Each named turn below is shown by a few rows before and after it. Which turns, in which order, take the first row of each later pair to the second? The first pair is answered.
turn F:
48 23 17 -3 -122 221 -280 -235 -33  ->  125 165 55 159 -19 83 -234 -233 -123
-105 -102 -62 -291 8 -198 222 197 361  ->  -154 -257 89 -294 -158 -70 260 -111 257
-67 -130 193 99 -142 -43 299 -544 -238  ->  85 259 34 306 226 -386 302 -121 -209
265 185 -72 264 32 -224 -418 -96 230  ->  203 68 -182 59 -36 -87 -482 9 360
turn W:
123 91 -84 81 201 -141 -185 -42 18  ->  -87 -88 -136 -183 50 28 -1 199 125
-48 192 -398 -337 231 165 -197 -442 2  ->  -291 209 -377 -432 47 103 169 -341 150
34 27 44 204 -164 -62 -314 -1 74  ->  -106 -86 10 28 -268 35 -180 168 156
268 -163 -103 21 -29 219 -314 64 -101  ->  -99 -30 -22 5 -337 -25 334 125 139
turn A:
-546 -55 244 -323 -56 -47 459 94 -8  ->  -361 -319 127 -507 -40 226 -118 319 139
30 311 -130 103 -62 -115 -76 -81 -168  ->  3 160 -127 -1 -167 27 -172 -251 -137
-127 -46 -35 -76 88 -80 -90 79 -49  ->  -167 -13 -16 -63 67 -116 12 0 -72
41 -122 41 -49 -119 99 -121 420 107  ->  -119 80 144 93 -138 -109 362 195 -14
turn T:
26 -35 106 41 -107 142 26 743 132  ->  -168 41 4 -97 11 149 404 627 -18
155 -174 300 445 -253 -106 -309 319 -3  ->  -103 -174 290 263 -42 68 275 293 -482
-23 199 -405 -171 315 -74 -120 -186 16  ->  160 113 -288 -30 236 -72 -438 -57 94
101 -129 150 114 -69 64 -228 -72 -60  ->  -14 -106 144 44 25 135 34 -81 -265
turn G:
-178 52 256 291 -170 -196 307 -19 -454  ->  -262 -131 298 188 -495 -139 210 104 -116
-23 359 -141 -420 627 -45 -10 -195 200  ->  -222 7 -28 -679 398 310 129 -128 90
3 -98 124 22 106 58 92 234 -142  ->  7 -95 116 34 -37 -10 12 299 95
-121 96 259 205 -151 -114 362 -295 -15  ->  -164 35 275 162 -245 -78 340 -260 66
Then:
(two turns a pair)
68 -211 342 259 -100 -103 21 134 -331  ->  -196 -173 167 19 -91 -54 331 -213 -329
A T
-304 7 56 -22 -467 -203 319 -444 125  ->  67 -309 421 235 -530 4 -164 -8 -101
T T
143 -99 25 162 -259 -194 -44 270 -99  ->  43 -140 54 106 -296 -91 91 -192 -262
G A
49 180 -61 99 80 -258 26 467 307  ->  170 137 62 220 169 -214 -35 503 69
T W
-36 -163 -197 -85 116 64 24 -414 -115  ->  -26 -180 -203 -86 -76 -20 -125 -348 221
W T
-51 121 63 -211 -190 299 142 -241 129  ->  214 90 56 -110 -52 334 -299 -64 109
F A
38 -23 300 127 -303 -34 147 -278 -61  ->  288 47 192 199 78 -36 -124 279 -213
W A
276 -83 -272 -39 434 195 -547 -211 -258  ->  -289 -240 -313 -472 -98 208 128 435 296
W A
-388 -39 -10 -111 -349 7 296 243 289  ->  -133 -260 18 -96 -326 211 -232 372 258
F A
-37 138 64 82 84 -210 24 164 132  ->  -174 50 34 -60 -41 -125 143 74 198
F A
-48 239 -338 -17 22 -163 200 -230 -16  ->  66 194 -396 -38 227 -58 52 -46 -157
W A
277 21 -9 338 -67 -68 -408 56 393  ->  170 4 47 267 275 198 -23 -408 -375
G A
-106 125 -30 -170 -309 -255 237 -332 509  ->  -26 296 -20 -9 -172 -427 277 -246 451
F F
186 -314 102 -224 22 274 -485 17 -34  ->  -68 -177 314 -109 36 117 305 411 -309
A G
76 123 -75 171 232 -45 -71 157 -86  ->  -171 -91 45 6 -205 98 109 -209 77
A G
-286 -258 -59 -386 -360 258 94 -451 313  ->  81 -100 385 282 -330 -31 -80 -666 11
T F
99 87 63 42 319 172 -223 -520 54  ->  -59 51 -77 -175 353 191 11 456 256
W A
196 -15 -84 163 117 -116 -334 66 -3  ->  34 -249 -122 -126 88 181 -191 95 -152
A W
-200 -291 59 -160 -59 352 -51 -111 -292  ->  -102 10 26 121 -299 -166 -258 -66 417
G W
-35 -38 174 371 -282 -316 -236 329 356  ->  -68 -288 271 210 23 119 -20 529 -375
W T
1 153 257 185 -20 -237 -359 -289 51  ->  -244 164 281 90 -211 -296 24 -180 216
W W
119 337 13 336 145 -284 5 -698 -147  ->  6 212 -213 -25 500 -47 228 604 -281
W A
93 -2 73 -112 204 94 165 380 -224  ->  -4 -258 221 -185 -233 215 82 195 30
G F
126 116 -37 97 -54 -205 49 -467 -114  ->  332 21 13 175 -47 -159 -315 -213 -35
T A
-154 -249 75 44 -262 -105 -457 116 198  ->  -271 -82 320 286 -205 -278 128 48 -187
T W
33 -113 -160 -240 -46 401 -9 23 418  ->  56 161 -304 -152 151 170 63 93 489
G W
-203 -148 -26 -1 126 147 74 -35 53  ->  -62 -134 -19 70 152 119 -155 -109 88
W A
225 -64 11 193 -98 132 -133 -192 -244  ->  -7 -156 50 74 -410 129 117 -49 14
G W
166 -42 123 20 -213 -146 -169 -269 -15  ->  16 -221 187 -145 -273 69 46 1 -149
T W
-92 -105 -114 -298 167 225 32 274 -119  ->  -189 -127 -69 -323 52 259 177 23 -160
A A
19 -30 4 -113 243 -124 -413 -361 -436  ->  -202 -357 59 -394 -172 95 -331 -253 -172
T G
184 55 319 242 -12 -110 -82 -519 -127  ->  358 -143 264 122 92 79 -431 235 -71
G A
-6 -100 -7 -101 182 299 86 230 -388  ->  -67 181 -337 -149 13 -78 -121 -150 370
T T
184 -57 335 318 14 -149 -46 180 -257  ->  42 -6 152 134 -13 -194 75 531 3
F W
17 -302 -122 -304 34 439 175 -363 -181  ->  186 -364 -152 -298 162 491 -89 164 -144
A F
-91 3 -55 34 -362 -247 -49 -150 263  ->  -24 166 -33 164 10 -248 127 -334 -241
F G
-209 -357 -96 -284 12 620 -124 -29 -454  ->  -340 342 -467 -169 410 -15 357 189 -200
A T
-402 377 -206 -149 240 38 46 -296 22  ->  -307 116 -123 -228 128 268 -277 -433 -6
A F
-130 363 -294 42 4 -332 186 -31 465  ->  -95 -175 -332 -384 128 413 -135 -303 -33
G A
-116 -329 88 -24 -380 310 -12 289 230  ->  -262 -168 179 86 -413 144 391 72 124
A A
-59 114 183 154 -204 -269 406 290 63  ->  337 -5 75 158 248 30 -250 212 -345
G W
-162 -232 42 -49 -223 75 255 914 367  ->  13 -91 307 390 -429 -86 41 -834 164
W A
-53 -171 17 -185 -211 253 -91 -381 -83  ->  89 152 98 186 -33 -80 -15 -469 -190
F T
121 -115 91 116 156 92 -124 246 -263  ->  70 -257 190 70 -106 156 -146 183 -112
G F
-317 -50 -81 -302 42 35 264 294 112  ->  13 107 168 190 142 -131 -18 -455 -211
F W
-67 320 -74 66 48 -367 -17 -249 158  ->  -58 -159 38 -180 -180 47 -257 370 201
T W
